In the data rows, 128 means zero.
Every row has a hidden score from 0 to 15. What is each row's score? 7 is about the middle.
[111 116  83 134 134  64 108 175 137 128 101 166]: 9
[124 136 121 127 126 130 140 129 116 122 127 128]: 6
[126 137 120 127 125 128 142 132 116 125 123 128]: 5
[125 125 124 136 135 128 143 132 119 113 134 123]: 5
[111 113  97 135 127 100 112 153 124 117 118 145]: 8
[131 139 147 108 116 136 132 139 119 148 141 141]: 6
[129 130 128 127 128 130 139 137 111 109 130 131]: 5
[176 118  93 155 105 101 101  32 148 144 110 158]: 15
[128 133 129 124 125 133 138 133 110 113 128 127]: 5
[140 109 106 103 126 143 139 142 193 186 148  98]: 11
[123 133 115 127 129 102 131 139 120 119 112 149]: 7
[167 112 128 130 143 102 101 117 137 148 139 108]: 12
[104 145 126 141 152 158 149 119 129 114 156 108]: 6
[124 131 124 128 128 127 140 122 115 115 131 129]: 6
[121 133 125 124 132 132 139 135 111 114 129 126]: 5
[155  74 155 160 127  80  80 118 130 162 138  30]: 14
[113 115 105 138 122 110 119 160 117 115 119 148]: 7
[133 125 146 127 106 118 123 123 144 129 135 141]: 10
[132 127 141 127 109 123 124 120 138 124 133 138]: 10
[103 138 105 207  75 127 185 131 100 141 119  72]: 0
[111 151 135 135 142 149 146 108 114 127 106 126]: 6
[106 140 131 146 150 148 149 118 134 105 158 111]: 6
[179 102 140 113 153 134  82 130 173 105 139 138]: 15
[108 138 149 154 149 120 127 127  94 116 155 114]: 6
[ 72 119  86 119 158 210 174 107 171 157 199  90]: 7
[109 115  84 136 134  71 112 192 130 131 107 170]: 7
[132 125 138 134 110 125 129 123 147 129 131 142]: 9
[ 97 160 146 140 161 137 142 107 112 127 134 115]: 6
[138 125 144 118 101 111 115 116 135 129 145 138]: 11
[116 120 111 130 123 108 125 153 115 112 118 149]: 6
[132 131 125 139 124 129 138 126 121 115 133 131]: 6
[113 116  97 135 134  88 120 155 127 118 112 142]: 8
[126 138 120 124 126 117 137 118 121 118 120 135]: 7
[144 126 124 118  96 125 119 102 123 126 136 121]: 10
[127 130 132 122 120 132 137 123 109 108 126 133]: 6
[125 132 129 123 126 120 133 122 114 111 122 139]: 7
[ 69 175 170 140 182 158 143 121 108 140 154 114]: 5
[ 87 166 162 164 186 136 146  97  93 129 135  99]: 5
[118 128 128 127 129 127 138 125 114 107 128 126]: 6
[103 157 126 169 113 136 159 118  99 131 106 127]: 3
[ 66 156 182 152 155 246 212 158  83 241  15 198]: 0
[124 134 123 128 127 127 141 124 120 118 131 127]: 6
[146 112 125 141  93 130 119 101 157 141 115 141]: 12
[185 115 111 119 112 100 100  95 135 151 161 103]: 13
[121 127 122 123 126 106 130 137 112 112 118 148]: 6
[109 111  99 133 135  96 121 166 120 112 120 148]: 6
[134 123 155 117 101  99 117 122 142 136 152 145]: 11
[106 103  86 129 135  55 103 205 125 121  96 182]: 7
[121 127 120 128 134 121 136 113 122 109 125 119]: 7
[120 123 109 137 134 111 132 136 126 116 119 132]: 7
[124 142 132 140 116 133 133 116 134 100 136 138]: 8
[ 71 173 162 167 192 145 145  99  90 130 151 104]: 4
[129 137 123 126 127 116 136 122 119 119 123 138]: 7
[105 153 137 126 147 138 136 109 117 122 124 118]: 7
[119  87 170 169 134  88  92 136 114 145 142  24]: 11
[167 114 126 131 144  93  99 118 133 152 142 103]: 12
[ 88 175 173  99 153 173 144 121 137 128 160  91]: 7
[127 134 125 138 125 132 139 126 121 124 130 132]: 6
[132 121 142 137 112 119 133 124 151 131 131 146]: 9
[114 152 138 130 144 152 139 110 121 120 111 124]: 7
[124 135 122 127 124 133 133 120 118 120 129 127]: 7
[122 141 161 113 111 128 137 137 123 148 135 143]: 6
[159 119 141 106  79 140 112 113 128 121 159 109]: 10
[160 100 141 147 144  81  85 126 145 143 129  66]: 14
[148  94 143 137 138  92  96 131 127 156 133  71]: 11
[221  28 153  52  48  92   5 232 187  66  68 162]: 15
[110 115  85 130 133  49  99 193 127 127  88 186]: 8
[122 123 124 136 131 127 141 130 121 111 133 120]: 6
[156 125  95 139 113 115 114  62 135 137 116 155]: 13
[161  94 138 120 137 110 100 150 134 134 126  84]: 11
[150 106 108 144  82 119 140 144 131 125 102  77]: 6
[157 112 144 127 161 145 105 141 173 116 161 112]: 13
[140 114 123 146 104 127 125 104 156 141 113 148]: 11
[ 91 164 159 170 174 133 138 114  75 106 154 121]: 4
[ 88 149 140 135 198 202 142 148 137 140 194  72]: 6
[126 125 111 133 112 113 126  88 130 132 109 143]: 10
[115 146 148 151 149 120 126 130  87 106 148 124]: 5
[ 85 196 179 100 181 166 120 106 132 121 141 105]: 10
[118 124 117 131 130 115 134 141 119 115 127 134]: 6
[ 99 155 131 151 101 111 130 148 113 128 166 131]: 6
[ 91 112  56 181  26 111 184 136 129 157 164  80]: 1
[121 139 144 138 118 116 146 119 123 108 125 125]: 6
[131 130 134 125 108 126 125 115 134 121 131 133]: 9
[117 141 141  97 118 168 126 138 140  81 116  74]: 9
[108 134 138 135 165 171 135 143 143 122 181 100]: 8
[122 130 125 130 128 129 137 121 118 113 131 125]: 7
[ 56 224 208  85 170 183 116 142 142 150 198 110]: 10
[255   0  12   0 105 135   0 243 253   0   0   0]: 15
[169 114 130  86 156 148  86 172 174 174 138 119]: 14
[ 87 171 160 126 115 146 140 152 130 139 183 104]: 6
[ 84 168 157 140 171 145 143 110 111 130 140 110]: 6
[135  94 159 137 146  91  91 153 141 149 127  58]: 12
[121 132 124 131 126 128 141 124 116 113 131 127]: 6
[136 120 153 124  98 107 120 123 149 136 147 149]: 11
[182  94 171 135 168 107 225 159  78 135 123 137]: 0
[211  17 113  36  57 108   0 247 206  26  28 194]: 15
[128 139 123 134 125 121 137 128 125 121 128 135]: 7
[156 108 146 144 159 141 104 124 171  89 162 120]: 14
[ 96 188 171 103 172 162 107 102 123 120 132 113]: 11
[126 136 131 133 136 137 143 129 115 111 140 116]: 5
[168 131  98 137 117 121 123  75 120 136 135 141]: 10
[140 115 129 139 101 131 122 107 152 134 119 141]: 11
[181 108 120 150 141  84  86 109 148 144 136 112]: 15
